In the data rows, zero lies at 4.5, halfway between 4 and 5.
Here are some numbered points:
[3 5 5 2 2 1 5 6 5 6 0 0 3 3 9 3 3 3 0 3 3 3 3 7 3 2 7 4] 0
[5 6 4 4 5 4 5 3 6 5 4 5 4 7 5 4 3 4 4 3 4 6 6 3 2 4 6 4] 1
[6 4 5 4 2 5 7 4 6 5 1 3 3 3 4 4 6 4 3 5 6 4 4 5 4 7 4 5] 2
[3 3 5 3 4 2 4 2 3 4 6 6 5 1 4 6 2 4 7 4 2 1 2 4 4 5 6 3] 3
[0 3 0 1 8 8 3 5 1 4 2 4 4 2 4 5 8 5 7 4 1 1 6 5 7 4 1 1] 4
[7 4 5 4 2 5 6 5 6 4 3 6 4 5 5 6 5 4 4 8 5 6 4 5 4 6 4 5] 5
[7 6 4 5 2 7 6 5 7 4 2 2 1 6 2 6 3 5 1 5 5 8 7 1 5 7 7 6] 6
[5 5 5 6 3 7 4 4 3 5 4 3 2 6 6 2 6 4 3 4 6 4 4 3 6 3 4 5] 7
[6 4 7 6 3 5 5 9 6 3 9 7 3 6 4 3 4 8 3 9 8 6 4 2 9 4 5 7] 8
[4 5 5 3 2 3 3 2 7 7 1 1 4 0 8 4 7 4 1 3 5 4 3 6 4 3 6 3] 9
[4 5 6 3 5 4 2 4 4 6 6 4 3 4 5 6 6 3 7 4 4 1 4 6 4 4 5 5] 10
New points follow, each followed by the numbers of its three nearest points above by angle, nearest first.
[3 7 0 6 5 6 3 3 2 5 3 4 4 5 6 9 7 8 5 6 3 5 6 3 6 3 2 2] 4 7 6
[5 7 4 7 4 6 6 4 6 4 4 5 7 5 4 4 4 6 4 5 5 6 8 3 6 5 5 4] 6 1 8
[5 5 5 4 5 5 2 3 6 8 0 5 5 5 7 9 5 2 2 4 4 5 4 5 4 4 4 5] 9 0 5
[5 4 2 5 5 6 3 4 5 5 4 5 4 4 6 6 7 7 4 6 2 3 5 5 5 4 4 4] 4 9 10
[4 4 5 8 6 4 5 6 6 6 6 5 6 4 5 3 4 5 5 7 5 9 5 6 4 5 0 8] 8 5 6
[6 5 3 4 4 4 2 4 4 8 0 6 4 3 5 6 5 4 7 1 3 0 5 3 8 3 3 2] 4 10 3
[3 4 0 5 1 5 4 4 2 3 6 6 3 3 5 5 3 4 5 4 5 2 4 5 6 6 5 4] 3 4 10
[4 4 5 6 5 4 1 3 3 5 4 5 5 3 7 4 5 4 3 5 4 9 3 7 7 3 4 5] 9 7 0
[2 4 2 5 7 5 6 5 4 4 7 4 5 5 4 4 5 6 6 6 4 5 5 7 6 2 5 5] 4 8 10
[3 3 5 4 5 4 5 6 3 4 3 5 6 3 5 6 5 5 6 4 7 2 4 6 6 3 3 4] 4 10 3
[6 4 5 5 6 4 5 4 5 5 3 6 6 6 5 6 5 2 5 4 3 8 5 4 3 5 3 4] 1 5 6
[5 6 3 9 4 5 6 7 4 4 5 6 4 5 6 4 4 4 3 6 4 7 5 2 6 4 4 4] 8 6 7
[5 4 6 4 5 3 6 5 6 4 8 4 6 5 3 3 3 5 3 6 5 7 4 5 4 4 4 6] 8 5 1
[4 6 4 3 1 6 4 4 5 2 3 6 0 4 3 5 5 5 2 9 6 6 4 1 4 9 6 6] 6 5 2
[6 4 6 8 3 5 5 7 4 4 6 6 3 6 4 5 4 5 5 8 7 7 4 3 7 6 5 6] 8 5 6
[6 3 6 8 5 7 6 5 8 6 1 5 8 4 3 3 0 5 0 3 8 8 6 2 6 3 4 3] 6 1 8
[4 3 3 1 4 6 6 6 5 3 2 3 4 6 2 7 9 5 5 4 8 6 4 7 4 4 4 5] 2 5 4
[4 5 5 5 4 6 5 5 5 3 5 7 2 6 4 4 4 4 3 5 6 5 4 4 5 5 5 6] 8 6 7
[3 5 2 5 6 4 5 5 4 4 6 4 5 6 5 3 6 9 6 5 2 4 4 7 6 2 4 3] 4 8 10
[5 6 9 6 4 5 6 5 6 4 5 5 5 5 4 5 2 4 3 4 5 5 4 3 7 5 5 6] 8 6 5
[6 4 5 9 7 6 8 6 8 8 0 4 7 6 3 2 1 3 2 2 9 9 6 3 8 4 4 4] 6 1 2
[6 6 6 8 3 4 5 4 6 6 5 3 6 6 7 4 6 6 1 9 5 5 4 6 5 1 4 7] 8 7 5
[3 3 3 3 5 3 5 6 3 4 6 3 4 2 2 4 3 4 3 5 3 8 5 4 2 7 7 4] 6 3 0
[4 3 7 4 4 0 7 4 3 5 4 4 5 3 6 2 4 4 4 4 4 5 4 6 2 4 4 5] 0 9 3
